In the data rows, the value 128 means zero.
Here are some rows, each followed by its group. Rows of different groups can look alike.
[128 108 170 101 182 124  90 191 122 157 198 101  83 159 138 117 178 114
  67 124  72 119 101  99  95 188 103 142  99  77 159  92] A
[136 140  91 139 116 107 177 132 157 124  81 195 126 171  75 123 131 158
 196 193  93 165 137 132 181  56  95 105 147 119  63 182] Z
[104 124 141 138 127 172  84 174  80  43 131 110 199  67 190  99  85 111
  95  76 144  64 152 111 126 142 173 157 146  71 140 115] X
[129 106 115  97 115 123  99 105 161 104 112  92 150  81 145  85  80 121
 120  81 147  75 128 157 106 131 145 167 116 113 117  89] X
[197 112 137  85 182 114 190 219 157 117 117 184 140 197  85  81 140 207
 155 208  72 120 188 173 106 110  57 213 137  90 173 123] P
[ 92 117 117 111 138  85 101  80 108 186 141 111  65 130 109 163 192 118
 101 147 130 160  67 106 133 148 102  59  68 129 131 131] B
[ 67 141 129 110 159  99 127  91  78 155 162 112  51 149 124 155 201  84
 121 135 109 172 108  95 122 131 108  68  92 122 150 178] B
[146  99 108 103 117 131  96 117 160 110 115  82 160  77 149  95  80 124
 107  70 147  62 147 160 111 138 155 161 111 116 127  91] X
[127 128  74 118  83 102 152  43 180  76  71 138 161  71  69 159 102 133
 163 125 180 106 136 180 131  66 124  85 111 154  99 160] D
[122 131 168 118 137 168 128 125  90 101 120  69 163  64 172  90  85  95
 130  80 164  85 123 120  97 139 163 164 140 109 172  85] X
[191  77  95  75 173  96 172 121 140 132  74 144 126 176 125 105 108 170
 153 147  90  84 170 180 114 103  80 159 126  84 146 126] P
[143  87 134  81 179 113 103 131 132 146 142  87 106 141 117  98 150 103
 100 106  72  95 106 103  84 132 100 135  52  68 155  69] A
[122 142 165 145 136 187  90 187 102  87 151  94 188  89 197  84  85 121
 100  78 134  77 137 114 122 176 186 180 159  93 135 102] X
[121 111 156 124 126 153  92 155  82  91 136  88 163  91 162  93  86 117
  83  99 126  85 118  99 108 158 172 148 132  96 138 114] X
[148 100 117 122 111 133  94 131 148  94 109  81 157  98 160 101  82 125
 118  78 144  62 112 117 112 131 159 140 118  90 122  79] X
[ 68 201 112 185  61 184 113 103  91  99 137 137 169  88 132 155 119 103
 130 109 183 172  84  82 155 141 194 100 181 177  84 183] Y
[ 98 116 119 113 149  98 113  72 110 132 137  96  70 111  96 154 179  81
 108 145 124 149  80  99 113 117 101  67  57 119 133 103] B
[ 93 126 136 115 155  96 109  92 107 185 155  99  58 145 109 156 198  96
 107 138 104 180 102 101 137 141 107  62  71 130 143 157] B
[108  88 188  86 169 102 120 101 104 197 169  74  73 122 128  93 161 101
 107 106 101 111  85 121  70 168 108 153 115  98 168  75] A
[156  85 172 113 166 110 114 171 130 186 171  90 106 168 165 116 153 136
  84 110  92 121 123 118  95 186 115 156 120 109 170  82] A
[156  84  91  86 147  95 151  98 189 118  68 141 107 133  82  73 105 132
 152 153  86  85 124 159 112  76  81 138  98  62  93  92] P
[ 93 181  61 205  56 179  97 111 126  66 125 156 172  79 136 182  96 101
 133 101 213 175  71 127 169 134 193  87 167 200  82 179] Y
[120  83 201  71 171 140  92 119  85 152 166  65 106 104 141  74 157  91
  84  97  97  82 113 117  65 170  99 130  45  67 159  55] A
[141  63 155  95 161 104 121 112 117 189 158  77  88 121 127 112 154 108
  96 106 106 110 120 116  63 155 115 134 112 112 179  77] A
[ 71 191 125 174  80 159 116  85 115  87 116 147 130  95 114 171 111  72
 159 142 171 164  74  97 167 114 158  62 133 154  60 161] Y
[ 87 146 117 134 125  91 128 106 109 169 142 129  83 146 117 165 177 123
 106 156 121 167  93  82 146 139 111  71 116 134 143 151] B
[168 160 118 150 107 117 179 155 188 175 112 204 134 203  87 174 149 214
 165 199 120 194 171 173 179 105 103 134 211 170 103 200] Z
[115 121 125 140 120  93 110 101 172 220 147 144  64 143  87 166 182 128
 105 152 127 175 121 105 137 148 116 108 123 159 119 141] B
[175 132 100 158 122 121 185 171 147 123  86 194 167 184  79 155 123 187
 178 215 122 181 135 133 169  73  92 130 161 137 130 148] Z
[151 169 113 144 111 126 175 150 183 173  98 214 116 192  89 186 158 200
 163 191 123 200 164 173 191  99  86 124 195 151  81 210] Z
[103 111 141 111 152 104  89 104 118 146 162 103  66 116  86 145 179  80
 100 147 113 154  80  90 106 128  99  78  57 108 119  89] B
[ 91 192  81 185  72 187 106 120 116  70 115 146 189  77 160 180 106 103
 139  93 190 155 111 141 188 141 189  99 167 179  93 193] Y
[ 94 185  93 183  79 175 132 110 138  75  97 135 151  85 147 189 101 101
 153 117 183 163 129 111 190 101 166  85 148 178 118 139] Y
[ 83 141 127 116 118  97  92  76 116 152 156 111  70 115  99 162 182  96
  99 157 137 146  68  94 128 144 102  48  66 122 116 137] B
[148 105 177 138 119 167 105 163 128 125 145  69 166  88 173  88  65 127
 112  91 154  79 118 134 101 166 171 162 151 119 164  82] X
[213  86 113  72 169  98 157 145 162 148  93 137 144 194 108  89 128 183
 131 160  92 108 169 180 107 106  77 182  90  79 178  82] P
[122 140 137 118 157 169 126 176  83  79 125 100 152  99 199 105 108 105
 110  82 128  78 151 105 107 149 166 185 154  93 175 105] X
[115 117 175 128 131 154 101 139  78 102 141  83 158  92 166  87  83 103
 103  97 138 107 104 101 110 159 165 167 135 111 138 107] X
[131 117 121 116 132 162  96 134 147  88 128  87 166  70 133  82  94  90
 127  80 146  66 118 106  94 132 163 154 109  96 121  95] X
[ 89 136 133 110 126 101 101  98  97 164 153 116  66 146 123 165 184 117
 107 166 103 158  73 113 142 157 103  63  94 121 117 136] B
[100 178 100 185  79 141 120 104 101 104 101 150 148 123 151 178 102  86
 158 125 154 153  89 120 175 116 178  79 151 171  63 174] Y
[129 107 185  95 195 124 112 151  83 143 193 103  97 155 168  77 187 114
  77  93  77  94 130  97  53 185 103 160  88  82 180  85] A
[102 129 171 120 144 159 111 111  76 107 151  76 145  78 158  95  98  73
 128  92 138  70  95 110  82 136 154 139 125  91 126  93] X
[148 113 126 123 113 115  91 114 147 145 107  93 154 113 163 124  81 134
 120 102 127  68 100 138 133 122 148 131 102  92  87  88] X
[186 142  90 139  84  98 196 110 177  97  62 181 137 176  80 138  80 187
 207 206 133 134 137 164 158  44 103 115 153 138  60 154] Z
[ 87 180 116 184  81 151  97 119 118 123 136 141 131 113 125 171 120 109
 149 140 163 160  56 101 167 130 164  74 137 154  54 151] Y
[143  95 146 109 192 117  98 183  65 156 187  87  88 177 157 106 170  99
  72 127  71 118 117  86  85 168 110 141  74  76 199 104] A
[122 145 103 126 105 104 180 106 184 139  83 189 123 151  76 136 133 162
 189 167 110 166 165 147 183  44  92 111 159 124  69 161] Z
[129 135 146 117 131 135 124 151  94  92 116  89 148 118 176 115  95 137
 108 101 136 104 125 134 131 133 144 158 144  89 125 127] X
[137 109 159 135 133 152  88 159  99 110 134  94 161 103 174 106  77 102
  98 107 125  82 101 102 106 161 167 159 121  92 128  97] X
[114 151 163 137 142 197 100 178 105  44 156  98 176  82 173  67  90  97
 100  78 143  79 145 112  93 167 180 192 165  89 136 104] X
[117 108 191 107 182 146  88 161  70 145 183 111  85 129 161  89 168  87
  64 110  85  99 104  93  84 183 110 158  92  62 161 100] A
[122  80 187  91 159 110 111 116 127 202 158  78  80 127 132 111 164 119
  88 105  99 117 111 130  95 164  92 129  97  87 153  69] A
[115  95 182  99 186 116 104 133  97 153 183  77  72 141 153  95 179  90
  85  92  84 112 112 104  77 178 105 109  65 107 171 102] A
[157 136  89 146 101 100 188 118 162 133  57 189 130 156  86 141 107 184
 201 202 126 149 117 169 174  56  88 113 124 125  55 154] Z
[100 114 154 122 147  87 108 101 129 168 158  95  55 135  95 142 172  99
 120 151 110 168  81 105 125 132 104  84  82 128 140 115] B
[139 132 101 145 101 113 186 128 180 138  56 216 117 155  65 131 117 181
 206 181 108 149 151 150 194  49  92 119 174 122  37 177] Z
[136 116  65  99  87 114 160  32 158  56  93 102 169  78  92 126  94 132
 138  90 185 109 192 171 115  73 129 107 124 185 151 125] D
[174 144  95 141 131 114 207 160 126 143  88 212 166 207  96 138 138 199
 199 207 112 172 167 151 169  88 103 141 190 174 119 209] Z
[160 139  99 143  93 118 173 134 172 127  69 206 123 174  80 140 113 190
 202 176 108 143 165 147 193  52 102 122 185 119  39 168] Z
[138 132 125 143 113 172 103 188 129  75 152 108 189  83 192 111  81 150
 112  65 155  80 169 133 116 168 177 163 163 147 128 121] X
[118  79 177  92 171 135  90 132  83 135 151  90 113 116 146  84 145  87
  76 116  87  99  96  95  80 168 112 134  55  80 165  64] A
[160 133  90 141 113 112 177 131 153 121  77 191 136 180  86 129 115 160
 186 180 100 167 151 143 179  57 105 100 163 135  78 170] Z
[155 115  45 125  67 126 138  66 200  83  95 129 219  63 102 140  75 161
 172 119 219  80 166 211 137  98 153 133 154 193 135 132] D
[ 98 123 134 136 153 103 120  98 143 161 145 108  74 134  98 161 178  92
 114 139 118 188  95  88 144 124 103  93  86 150 153  99] B
[ 70 201  92 192  65 174 115 103 108  82 103 156 183  89 155 190 104  99
 157 102 199 166  98 119 208 116 179  77 162 164  77 191] Y
[ 91 141 133 129 125 107  88  91 125 176 173 115  62 118 105 170 192  86
  85 133 128 168  90 102 120 159 122  66 100 145 119 156] B
[121 103  64 115  87  75 148  36 184 121  78 130 135 106  94 160  86 139
 165 146 158 114 156 173 150  76 122  89 100 172  99 120] D
[152 136 110 154  92 115 174 151 180 152  64 214 122 169  82 145 116 201
 195 179  99 139 169 158 215  66 100 111 190 119  33 179] Z
[131 114  72  99  80 102 148  40 173  78 110 105 161  80  81 123  97 140
 148 108 175 109 164 171 117  80 132 109 120 174 117 131] D
[207  84 161  86 161 115 179 164 160 150 109 142 157 161  98  78 103 211
 154 170 111 102 192 207  90 114  83 209 143 115 190  96] P
[100 152 137 134 167 118 127 112 100 132 141 128  77 163 115 143 182  85
 114 132  85 175 107  75 130 118 119  89 110 130 122 147] B
[166 130  90 154 104 103 180 121 146  97  62 165 139 156  98 143  91 163
 194 197 127 151 109 133 152  44 104 117 123 120  80 122] Z
[ 81 192  92 201  68 168 114 137 106 102 109 149 160 101 174 190 111 123
 151 110 192 159  78  99 198 135 186  83 170 177  95 177] Y
[116 118 171  92 179 114 100 162  97 179 185  88  92 157 167 120 196 110
  72 107  92 113 124  95 100 171 104 148 114  79 168  77] A
[109 122 193 129 129 147 106 123 110 158 136  80 158  83 157  88  86 109
 124 108 133  92  87 116 107 155 150 150 112 110 128  68] X
[117 127 156 126 128 166 104 130 105 116 144  96 157  66 169  93  94 105
 113  55 154  88 147 138  91 156 175 172 151 150 137 105] X
[157 100  71 130  70  82 139  83 215 126  66 152 168  88  79 155  75 170
 172 172 172  97 133 199 144  82 124 118 120 148  94 118] D
[152 118  40 120  78 104 157  69 176  72  64 140 173  81 111 153  89 150
 172 119 204  89 166 181 129  67 145 121 147 171 140 133] D
[ 96 151 115 140 147 113 108 120  93 184 148 145  72 150 128 168 214 109
  96 148 102 177 105  85 150 142 105  78 105 130 119 169] B
[ 75 204  87 187  62 171 125 119 132  83 125 151 144  96 153 196 116  93
 145  95 196 169 119 111 178 121 176  92 172 178 100 185] Y
[153 100 200 100 184 131  96 165  98 157 201  90  92 171 176  90 173 133
  63  96  79  97 127 110  70 203  99 153  94  89 169  71] A
[136 118  28 126  68 121 145  61 179  78  86 149 197  65 108 167  82 153
 181 121 215  82 153 200 148  83 142 108 150 182 116 161] D
[113 121 127 122 157 102 108 126 122 176 146 129  50 151 115 184 181 113
  82 151 106 172  98 121 131 144  96  99  98 116 161 122] B
[124 139 152 126 137 176 117 185 116  79 160 102 186  84 203  90  81 130
 117  45 162  71 182 154  98 176 179 207 172 155 155 115] X
[131 116 144 138 112 168  88 147 115  92 135  87 193  56 165 101  75 117
 103  69 167  75 126 146 110 153 170 150 130 108 136 105] X
[129  82 178  91 180 103 115 136  85 184 177  73  79 143 126  92 161 118
  86 116  74 113 125 120  72 161  96 135  84  90 196  64] A
[133 111 150 129 127 162  81 172  83  85 147  87 162  92 172 101  90 109
  74  87 131  90 120 107 103 166 171 151 130  94 137 132] X
[ 98 184  67 186  54 177  84 146 125  73 126 156 190  95 157 181 105 119
 138 103 189 154 104 131 188 143 187  82 170 172  70 197] Y
[ 74 192  93 190  58 165 123 117 146 102 115 151 151 100 155 191 106 104
 149 100 193 172 119 112 186 124 176  87 170 186 103 176] Y
Which 4 groups are nearest to each row below, nearest first, going by the average distance to the group's rows?
[111 130 142 143 131  94  94 129 172 183 170 124  61 162  92 177 175 112
  88 132 113 192 111 120 139 155 116  81 119 153 126 162] B A Y Z
[ 69 195  96 191  54 154 109 119  83 103 123 136 163  96 141 178 128  99
 143 112 181 175  50  69 179 128 189  60 160 132  60 222] Y B X D
[ 86 199  78 186  64 178 127  77  98  40 101 150 174  88 154 183  91  87
 152  90 207 152 102 119 171 115 198  82 194 178  89 194] Y D X Z
[113 125  90 131 122  81 102 107 146 193 160 124  75 153 106 186 191 123
  95 141 143 180 101 107 134 136 117  83 109 164 147 133] B A Y Z
[150  95 192 123 166 141  75 177 110 191 200 114  88 140 130  67 152 107
  66 133  84 121  85  80  69 213 131 175  89  97 152  98] A B X P
[114 138 165 151 131 182  91 183 114  83 137 105 173  79 190 100  85 119
  93  83 131  80 131 122 128 167 172 172 151  80 129 103] X A Y B
[219 115 139  80 196 136 211 199 153  92 113 165 166 174 107  76 121 202
 161 183 105  98 229 197  82 108  69 234 141 111 197 134] P Z X A
[184  86  86  87 148  89 170 103 188 119  57 142 111 145  84  90  89 154
 172 168 100  93 133 173 107  71  81 132  90  83  80 106] P Z D B
[122  82 197  93 168 133  97 102  83 154 169  62 102  99 140  78 159  81
  91  94 101  79  95 108  61 171 106 119  58  84 147  75] A X B P
[127  73 182  84 183 129 101 132 102 182 183  89  86 117 129  83 157 102
  82 105  93 103 101 128  47 185 105 147  82  87 181  89] A B X P
[173  90 133 105 148 116 146 167 157 120  88 161 126 163 110  82 105 160
 155 154  67 104 175 138 152  80  89 161 115  48 108 106] P Z X A
Which 4 groups are nearest to each row below, nearest first, going by the distance to the centre of the group?
[ 79 186  82 189  64 165 132 100 135  84  92 154 157  83 156 184 105  92
 143  79 187 164 136 107 176 115 191  87 179 190 116 177] Y D X Z
[156 126  95 145 100  99 186 128 164 152  54 205 136 165  87 134 106 196
 214 176 108 145 157 145 196  62 116 134 194 144  55 180] Z D P Y
[114 133 117 131 145  90 118 118 121 204 148 122  68 173 128 181 186 113
 108 145 117 184 102 102 149 142 109  94 116 145 126 163] B A Z Y
[145 114  57 120  73 110 161  62 211 119  81 153 170  71  98 151  87 175
 169 119 192  96 179 217 145 103 130 136 162 202 130 144] D Z Y P
[130  89 207  95 170 136  92 129 107 175 196  84  88 118 124  70 165 107
  76 105  93  87 110 117  53 180 101 140  76  85 160  58] A X B P
Which 5 groups are nearest to each row below, nearest first, going by the distance to the centre of the group?
[155  98  67 123  70  99 150  78 223 130 103 157 167  95  90 153  78 171
 189 132 188  89 168 212 124  99 137 137 170 222 108 140] D Z P Y X
[129  88 222  90 161 131  88 145 122 209 203  81  98 123 129  60 159 129
  76 111  94  96  95 125  65 201 104 157  73  91 161  61] A X B P D
[115 119 142 131 104 150  94 140 111 115 154  81 172  75 171  97  94 125
 118  75 159  85 136 135 107 151 170 158 137 142 141  96] X A Y D B
[115  93 195  96 189 128 100 131 108 165 178  70  85 130 121  98 173  93
  79 104  73 116 105 109  75 158  93 115  77  78 178  55] A B X P D
[ 90 125  93 117 138  97 100  77 107 151 153 108  70 114  99 169 198  98
  94 145 132 148  79 100 114 145 110  49  56 139 142 138] B A Y X D
[ 93 153 161 137 133 158 116 154  83 106 139 108 152 105 165  96 116 114
 113 103 126 114 108  88 127 147 164 153 161  99 105 140] X A Y B P
[129  74 183  87 163 125  91 115  85 158 157  66 100 107 147  97 155 101
  84  99  96  80  94 123  73 174 104 109  55  70 149  78] A X B P D
[134  90 180  98 168 136  82 138  60 120 176  83 114 125 163  73 132  83
  79 104  91  77  93  88  60 175 138 143  76  88 154  73] A X B P Y
[142  87 131  86 175 119  99 128 131 141 148  98  96 122 114  94 150 102
  91 112  93  74 122 130  70 138  99 135  67  61 142  98] A X B P D
[155 119  54 105  84 126 141  69 212  94  98 132 180  62  96 141  99 153
 150 108 207  88 207 221 120  96 133 141 142 200 154 131] D X P Z Y
Which 4 groups are nearest to each row below, nearest first, going by the distance to the group's nearest row?
[136 140 153 129 126 165 119 154 108  67 146  99 168  97 160  96  88 119
 109  77 153  99 124 118  97 146 161 149 156 116 110 138] X Y A D
[138  81 175  78 179 110 110 129 113 186 171  73  89 137 131 105 163 106
  89  97 105 110 136 141  70 153 101 152 102  87 173  74] A B X P
[178  83 127 105 150 112 151 170 147 116 102 156 129 162 106  86  96 155
 154 162  80  97 164 151 139  88  99 165 125  64 121 111] P Z X A
Which 5 groups are nearest to each row below, nearest first, going by the distance to the group's nearest row?
[128 152 136 135 128 202 112 161 109  19 155  81 210  53 186 102  73 113
 108  59 190  64 160 138  91 166 188 178 179 129 149 109] X Y D A P
[197  93 118  89 161  92 200 143 159  96  57 144 140 164 131  75  83 181
 180 151  96  90 195 180 124  63  86 183 120  89 132 111] P Z X D A
[128 115 164 136 138 157  96 176  94 108 124 103 146 105 193 110  89 109
 102  91 134  93 108 111 125 168 169 172 136  87 150 105] X A B Y P
[154 122  99 153 124 124 174 137 154 105  81 165 111 145  80 131 100 135
 197 175 110 154 107 123 163  69 115 122 162 103  68 163] Z P D Y B
[115 132 106 128 144  90 120 111 118 197 152 136  58 174 109 185 197 135
 105 158 108 181 127 107 140 141 104  87 103 143 150 167] B A Y Z X
[138  82 161  80 164 109  98 149  98 132 179  87 106 132 161 103 158 125
  75 107  86  83 116 118  65 186 114 123  76  99 165  76] A X B P D
[ 61 201  85 181  69 180 117  96 129 102 131 141 156  78 168 184 108  88
 117  60 196 174 142 142 171 144 191 111 181 238 135 187] Y X D B Z
[144 125  97 157 110 114 157 141 158 102  74 169 128 146  94 138 124 151
 183 171 103 150 126 109 186  47  95 100 132  83  64 134] Z P D Y B
[129 131  54 113  89 119 158  70 183  63  64 142 160  79 101 155  91 145
 161 131 197  96 173 186 140  67 121 109 140 150 140 127] D Z Y X P
[ 82 184 117 194  43 154  92 117 118 103 120 134 153 104 141 180 122 120
 120 118 169 173  62  75 194 128 164  46 143 124  44 183] Y B X D Z
[129  83 184 101 174 103 101 135 116 175 192  69  82 153 139  79 178 106
  89 104  87 126 103  93  72 184 109 122  61 125 172  80] A B X P Y
[132  74 188 105 177 110  84 143 102 165 181  72  85 150 138  80 160  89
  77 109  73 117 109  86  80 170 113 116  40 106 183  79] A B X P Y
